Some points, each followed by its number:
[  1 -25 -17  14 -30  -8 -24  -5   8   3  19  17] 0
[ -8  -4 -18  10 -27 -23 -32  -3 -37   4 -11  19] 1
[ -3 -19 -15  11 -27 -16 -25  -5 -18   5   4   9] 2
[-17   5   0 -12   7 -49  23  -3  29 -19   9   1] 3
[ -5  36  13 -15  27 -30  16   6  12  -2  17  20] 4
[ -8  -2 -36  12 -51 -21 -37  23 -60  19  26  20] 5
[-14 -19 -14   8 -28 -17 -32  -3 -32   6  -1   8] 6
[  0  -1 -43 -20  17 -41 -64  30  97 -20   4  37] 7
[  8 -17 -23   1  34 -33 -46   4  64 -11  15  28] 8
[ -7 -15 -15   9 -24 -23 -30  -5 -19   4   3  27] 9
[-12  24   2 -14   4  -8  -9   2   5  11   2  28] 10
[ -5 -12  32  39 -34  37 -46 -10   4  14  11  11] 11
New points follow, each followed by the numbers of its three nearest points above by angle, seen from the average point of the numbered points, nearest first.
[ -9 -22   8  22 -23  19 -31 -10 -17  12  15 -12] -> 11 2 6
[ -1  -1 -42   7 -40 -36 -28  27 -49  15  31  15] -> 5 1 6
[-10 -18 -10  -1  -8 -28 -39   1  86  -8  -8  19] -> 7 8 3
[-26  10 -32 -17 -17 127  92  -4 -81   5  -3 -43] -> 2 10 6
[ -6  21   4  -8  29 -40   2   0 -47  -9  29  11] -> 4 10 3
[ -3  -2  -3  -1   0 -44   0   2 -43 -10  21 -13] -> 6 2 1
[ 10  20 -39  10 -50 -30 -34  26 -61  30  31  13] -> 5 1 6
[  6  -6   4   2 -26  15 -25  -1  34  43  18  25] -> 11 0 10
[  7  -5 -49  16 -59 -30 -37  31 -71  26  37  -8] -> 5 6 2
[ -7 -15 -32  -9  -4 -29 -47  11  52 -12   7  13] -> 7 8 3
[ 44 -28  57 -36  24 -50  55 -27 -65 -60 -56 -67] -> 3 4 2
[ 43  11  80  -7 108 -23  32 -28 -13 -50 -44 -53] -> 4 3 10
[-12 -17  14  20 -14  22  21   2 -37   8 -13  10] -> 2 6 11
[-32 -14 -10 -11 -13 127  80  -5 -66   1  -9 -27] -> 2 11 6
[ -5 -12  16  21 -28  72 -38  -8 -24  30  48 -14] -> 11 0 2
[-28   5  -9   1  32  85  69 -23 -68   3 -18 -27] -> 10 2 6
[ -2  -1 -47   6 -43 -41 -34  23 -55  24  46  22] -> 5 9 1
[ -8 -17  10  21 -27   8  13  -2  -4   9   0 -11] -> 11 2 0
[ -2 -11 -52  17 -53 -54 -35  32 -67   6  31  19] -> 5 9 1
